R: rows in 3 groups, each row roughly a mix of its group's directions:
R (83 x 11):
[[-42  19  15   0 -20  13  14 -27 -31  -4  -3]
 [ -9  21 -27  22  -7 -18  -6 -25 -37  -9 -26]
 [-24  15   9  -3   8   8  46  15 -29  13  21]
 [ 32 -13  14   7 -22  18 -32  -1   2 -34 -20]
 [ 20   0  10   2   8  18 -49   3  34  -2 -18]
 [ 14 -21  16  -6  15  19 -45  -1  30 -12 -15]
 [  3  28  24   0 -14  32  11 -32  27 -16  10]
 [  9  11 -40  12  23  10 -37  13   5  14 -23]
 [  7   8   7  16  -5 -10 -48 -13 -13 -13 -39]
 [  4  12   0   4  51   6 -28 -27  13  17  -8]
 [-31  26   9  14   1  -7  32 -18 -38  -7  -4]
 [ 25 -14  15   3  29  17 -34  -1  32 -18 -11]
 [ 20 -11 -15  -5  18  18 -36  26  33  16  -4]
 [-21  -7  -9   5  44  44   9 -14  -9   5   2]
 [  7   3  16  -6  17  37  18  -7  34 -26  24]
 [-22 -17  -7  10  17 -20 -37  21  18  29 -13]
 [ 22 -20   6   7 -36   5 -31  13  -2 -32 -19]
 [ 22 -15 -22   0  43   0 -13  20  33  12   5]
 [-51  20  -9  26  -2   6   9  -1  10  24  17]
 [ -8  -3  15   1   3  14 -52 -14  29   1 -25]
 [ -3  13  33  10 -21 -11 -15 -12 -40 -17 -25]
 [ 39  -6  -8   7   8 -26 -24   6  40 -12  -5]
 [-12  11 -23  -7  -6 -30  41   6 -31  12  15]
 [-12  -3  34 -11   5  12  27 -18  40 -10  23]
 [-49  24   0  -3 -26  -4  12   4 -19  23  10]
 [-45   5  16 -26 -20   1 -15  12 -12  30  -7]
 [ 29   5 -12   7 -18 -34  38  13 -13 -12  19]
 [ 26  -5   1  15 -49  -6  11  31 -12   5  15]
 [-20  18  33  -2 -11  10  44 -13 -17  -8  19]
 [-21  23   3  10 -13 -10  33 -19 -44  -8   0]
 [  3  12   8  19 -45   2  27 -10 -31 -17   9]
 [-21  26  23   6 -14   3  36 -15 -37  -8   5]
 [  9  19  21  14  -5  10 -46 -15   2 -15 -33]
 [ 23  -5 -19   7   1   1 -50  -7  27  -4 -25]
 [-43   2   4 -26   4  12  20  -7  14  31  21]
 [ 20   4  32  -6 -18  42  -5 -23  11 -24  -6]
 [  7  -7 -26 -12  17  22  16  16  40  18  28]
 [ 16 -27 -45  -3  14 -11 -24  16  22  14  -4]
 [ 35 -10  26  -2 -16 -11 -20 -19   5 -34 -23]
 [ 23  -7  -2  18  10   6 -43  -6  41  -7 -12]
 [  6 -39  -8 -31  -8 -19   9  38   7 -12  10]
 [-10   8  -4  -5  -7  -4  51  -2 -41  -5  15]
 [ 20 -25 -15 -19 -18 -36  10  30 -22  -9  -4]
 [-26   9  15 -14 -19   3  34 -11 -45  -4   2]
 [ -9  17   8  12  31  35 -19 -28  29  -4   9]
 [  3 -21 -22  -4  29   2 -16   7  51  11   2]
 [ -8  25  -1  37 -25   1 -25 -29  22 -14  -5]
 [-18  -1  32 -18 -12  15  -1 -32 -30 -19 -23]
 [  7 -24 -25   0  11 -43 -10  38  -7   1  -4]
 [-39  -7 -12 -31 -33   6 -14 -16 -18  16   5]
 [ 33  -8 -23  22  33   3 -13   4  37  -4   5]
 [ -5 -14 -12  -6  40   8 -10  40  16  27   4]
 [ 15  10 -13  19 -27 -14 -25 -13 -40  -7 -25]
 [ 11  -8  -4 -15  24 -21 -37  11  41   9 -12]
 [ 30 -23 -11  -8  26 -26  12  35  10 -20   7]
 [-11 -15 -26 -11   4  -9  48   4   6  10  34]
 [-35  30   8  12  -6  32   3 -34   5  13  12]
 [ 31 -21 -21 -16   3 -38   4  22 -23 -16  -5]
 [ 12  -6 -27 -24 -15 -26  24   5 -39 -15  10]
 [  8  11   1  44 -17  28  -2 -32  -1 -25   2]
 [ 26 -30 -33 -13 -33 -20  12  -3   5  -4  19]
 [ 27 -13  18 -17  24  27 -28 -16  23 -20  -6]
 [ 27 -19 -21   2   1 -39   6  34 -16 -18  -3]
 [ 25  -9  -7  -4  -2  14 -31 -11  53  -6  -3]
 [  9 -16  16 -14  10  17  -7   0  58   0  16]
 [ -3  20  24  26 -16  42 -14 -24  14 -12  -7]
 [ -6   5  27  15 -23  41 -27 -17  21  -7 -11]
 [ 28  -4 -10  15 -28 -26 -11   9 -35 -12 -25]
 [  2  -8 -20   2  43   7 -24  11  38  16   0]
 [-22  23   3  19  40  15  12 -12  27  16  18]
 [  8 -12 -25  -9   7 -47  18  27 -23   9  -1]
 [-16  -4  15 -25 -40  38   5 -17   4 -14  12]
 [-11  14   1  30 -24  12 -42  -8  31   6  -5]
 [-10   5   5  20  16 -17 -41 -13  -9  -9 -41]
 [-32   7  -3 -16 -47  12  20 -10 -20   4  15]
 [-13   2  13 -23  -6  -5  39 -11 -46 -12   0]
 [ 15  -8  -5  11  15   4 -45   1  44   3 -11]
 [ 17 -30 -18 -21  27 -34 -10  28   2  -1  -2]
 [ 35 -24 -41 -10 -15  -1 -19  12  22   6   8]
 [ 33   2 -13  27   9  -8 -25  -7  42 -15  -2]
 [-11  -3   7   2 -27 -28  30 -18 -41 -15   5]
 [ 45 -13 -19  11  27 -11  -7   9  32 -11   4]
 [ 36 -15 -16  -4  46 -11  -1   2  25 -14  -1]]

which group is each row in? (one row of each group first):
[ 30 -33   4 -26   7  -1   6  42 -10  15   3] -> G
[ -7  19  28  10 -13  -5  -9   4 -53  -6 -21] -> N
[ 15  18   4  14  29  28  16 -15  20 -34  22] -> E

[ 13   6 -28   6  36 -42  12   7 -22  11   0] -> E
[-19   9   9  -5  33  28  23  13  30  17  22] -> N
[  2 -29  14 -12  24   2 -17  15  50   7   6] -> N
[-19  28 -27  32 -19 -12   2   9  20  19  24] -> G
[-23   4  -6 -19  13  -1  47   3 -36   8  14] -> G
[ -5  21  18   3 -34  35  -6 -37 -12  -7  -7] -> E
[ 22   0  -3   2   8  14 -51  31  -2  11 -22] -> N
[ -2   6  21   6  32  33 -23 -20  36   4  -1] -> E
[  7  -7 -18 -16 -17   7  44  15  -8  11  38] -> N
